Each row is where one point has got to under a steady rotation. How many steps took it there?
The counts run from 0 to 449.
[156 140  75  99 124 122 138 110 109 152 163 146  87 125  99 156 150 140
 131 144 141 132 158 119  83 147 113 113  93 176 106 155 149 125  85  48
 119 124 160 161 130 148 139 143 127 144 143 141 101]	241
[124 164 104 129  90 106 114 109  86 157 165 142 108 104 100 160 102 190
 131 109 136 138 157 153 149 148 124 124  94 163 157 129 135 147 148 122
 146  96 165 159 105 156 124 142 126 146 194 156 109]	0
[159 129 110 113 129 117 127 118 111 177 150 171 107 157 128 114 125 101
 142 135 109 120 123  72  95 152 127 111 102 135 137 134 136 137  81 147
 140 173 177 118 144 114 120 188 171  99 141 159  82]	389
[134 181 109 127  82  76 114 104  82 149 157 159 119 108 123 119  82 163
 158 119 133 106 143 143 136 147 137 118 101 157 175 119 126 128 129 135
 142  97 162 148 104 154 114 149 115 143 188 151  93]	22
[151 140 131 122 107 104 120 112 113 177 145 172 123 153 132 105  85 109
 153 131 122 129 115 100 117 162 131 112 118 129 163 111 124 149 110 164
 147 160 175 128 125 122 100 204 163 110 160 157  91]	375
[109 154 103 133  99 112 114 113 101 133 123 149  96 145 101 131 147 135
 188 117 158 108 123  94 124 144 116 108  77 120 146 127 141 132 114 127
 167 161 160 163 171 129 160 118 167 150 154 119  58]	319
[ 99 167 108 139  99 125 130 125 108 148 125 148  92 147 111 139 130 179
 164 119 168 135 152 149 107 161 129 129  96 117 143 121 128 169 171 150
 161 142 157 190 150 135 150 164 168 157 164 115  93]	332
[157 142 129 120 111 103 126 111 107 182 149 168 128 148 132 104  80 116
 141 142 115 133 126 100 112 161 130 109 125 135 159 107 124 150 114 167
 141 162 177 126 116 118  99 210 165 112 161 166 104]	383
[142 134  96 131 138 119 123 105 109 173 161 125 132 137 110 142 112 176
  86 148 114 151 192 128 101 149 111 111 131 160 125 118 124 123 116 143
 116 157 171 148  96 126 132 182 147 160 177 180 154]	431
[110 132 114 141 121 139 137 109 124 166 132 119 124 148 106 154 128 173
 112 140 146 167 169 121 102 157 101 113 112 118 124 103 126 142 150 160
 158 189 174 181 131 113 142 173 185 165 161 147 130]	124
[114 127 106 139 135 142 134 115 130 163 130 124 115 156 100 156 157 165
 119 142 149 162 165 104  93 156 104 112 101 112 112 124 133 139 134 151
 158 194 174 178 147 111 155 164 188 158 151 139 113]	125
[112 119 120 145 136 134  84 119 122 155 143 154 117 163  89 128 165 123
 130 116 112 135 143  72 150 158 118  98  94 115 159 135 139 128  87 148
 143 176 190 123 151 122 147 158 162 130 163 169  85]	158
[154 165 112 115  98  76 140  91 104 152 132 154 131 145 141  96  72 109
 175 155 145 112 116 108  92 145 113  98 117 145 145  94 116 111 103 135
 153 166 164 162 120 127 109 170 156 147 152 137  93]	75
[156 177 111 117  93  72 141  93 106 151 133 151 128 138 145 100  64 129
 171 152 150 115 126 133  92 151 122 106 121 149 153  94 117 121 120 139
 147 148 160 168 109 134 108 178 147 148 155 136 102]	68
[117 159 120 141  78  87 117  90  94 143 137 133 130 115 105 133  78 155
 173 128 157 128 135 135 146 142 103  99 106 146 153  82 120 117 141 129
 170 147 163 176 118 143 126 124 144 178 181 139 106]	299
[155 162 103 112 103  85 136  98 108 146 129 161 119 146 138  98  97 101
 184 153 148 102 113  90  82 143 116 101 103 139 139 109 125 105  87 123
 153 167 164 157 136 121 126 158 156 143 139 131  77]	74
[101 132 115 150 136 148 106 127 124 163 145 137 110 154  89 154 158 182
 101 120 130 167 183 126 124 169 119 117 107 117 142 132 131 159 143 155
 135 158 182 160 135 126 145 181 165 151 174 157 121]	155
[119 160 102 123 121 132 135 135 113 163 129 164  83 158 121 133 148 153
 155 121 150 133 142 120  86 165 142 132  92 113 138 143 135 181 139 151
 150 153 161 167 162 123 146 192 176 123 146 115  76]	356
[115 152 101 129 113 122 114 125 109 144 121 164  86 161 109 120 148 126
 181 116 149 114 118  96 112 156 133 115  83 108 150 135 139 154 117 143
 162 160 163 157 176 128 153 157 172 123 147 122  58]	342
[107 122 111 145 145 148  93 128 123 157 144 149 102 165  87 141 184 143
 122 115 121 142 157  84 129 163 118 108  90 113 143 151 144 141 100 143
 137 172 187 136 158 121 157 162 161 136 161 158  92]	157
[100 169 108 142  96 121 130 114 105 143 123 138 102 136 107 140 121 186
 166 118 167 134 155 152 116 158 124 126  95 123 144 115 126 163 168 152
 164 145 154 192 142 138 149 153 165 167 169 115 100]	324
[154 136 116 115 128 110  86 110 110 158 163 172 108 149 102 108 127  99
 136 125 109 122 133 103 141 163 126  99 112 161 172 148 140 129  67  92
 109 121 185 121 119 146 115 179 114 120 163 176  95]	205
[164 142 115 114 113  96 102 101 106 158 166 167 114 135 105 112 100 105
 136 133 114 128 135 116 136 159 119 103 112 175 163 135 133 121  71  82
 106 116 181 128 103 146 104 171 110 132 164 171 104]	221
[129 130 128 134 131 121  75 114 116 158 156 166 118 155  92 112 140 110
 129 113 104 126 141  94 163 168 131  99 108 131 184 138 135 134  81 129
 116 143 190 115 127 137 126 180 126 122 171 180  91]	182
[ 99 129 110 145 143 151 111 125 127 161 143 133 107 160  91 159 172 171
 108 125 133 162 175 111 116 163 118 115 100 113 130 138 134 149 133 150
 141 173 178 159 148 120 157 173 174 148 162 150 111]	148
[149 144 113 125  83  82 119  78  95 142 152 136 131 109  99 135  81 125
 166 141 145 117 124 109 140 131  92  90 104 169 136  90 131  95 102  93
 154 145 166 158 112 142 119 111 134 170 169 154 101]	275
[113 116 119 147 139 141  90 119 122 156 143 148 111 162  87 136 170 129
 128 119 121 140 146  73 138 155 112  95  92 110 153 136 141 127  92 148
 146 183 190 130 157 116 153 152 171 132 160 162  83]	150
[125 131  77 127 155 135 113 115 110 145 153 128 113 148  92 142 179 153
 107 137 119 131 182  95 102 139 112 101 102 154 117 150 138 103  74 107
 120 167 174 150 134 128 173 139 149 165 155 166 112]	449
[139 143  85 116 123 123 154 113 121 150 128 138 107 158 123 134 143 135
 151 157 159 137 140  97  56 146 106 108  99 127 103 125 132 126 108 129
 158 193 159 180 156 113 152 160 186 153 131 119  91]	95
[139 122  78 124 151 135 135 116 110 171 162 138 111 145 110 152 156 170
  92 148 118 144 186 108  71 146 119 114 114 154  99 145 136 127 100 129
 123 166 170 143 126 121 147 171 162 147 158 168 131]	425
[130 157 115 136  80  90 128  83  92 145 145 124 128 107 102 144  77 162
 154 142 157 133 146 139 132 139  96 101 111 163 139  86 125 112 138 110
 155 139 158 178 105 141 124 121 140 183 175 147 119]	284
[149 173  95 115  98  72 126 102  93 140 139 172 113 139 134  95  99 114
 190 139 144  87 119 103  96 137 135 106 100 149 155 123 131 104  89 123
 143 138 158 147 134 135 126 154 134 134 152 132  69]	51
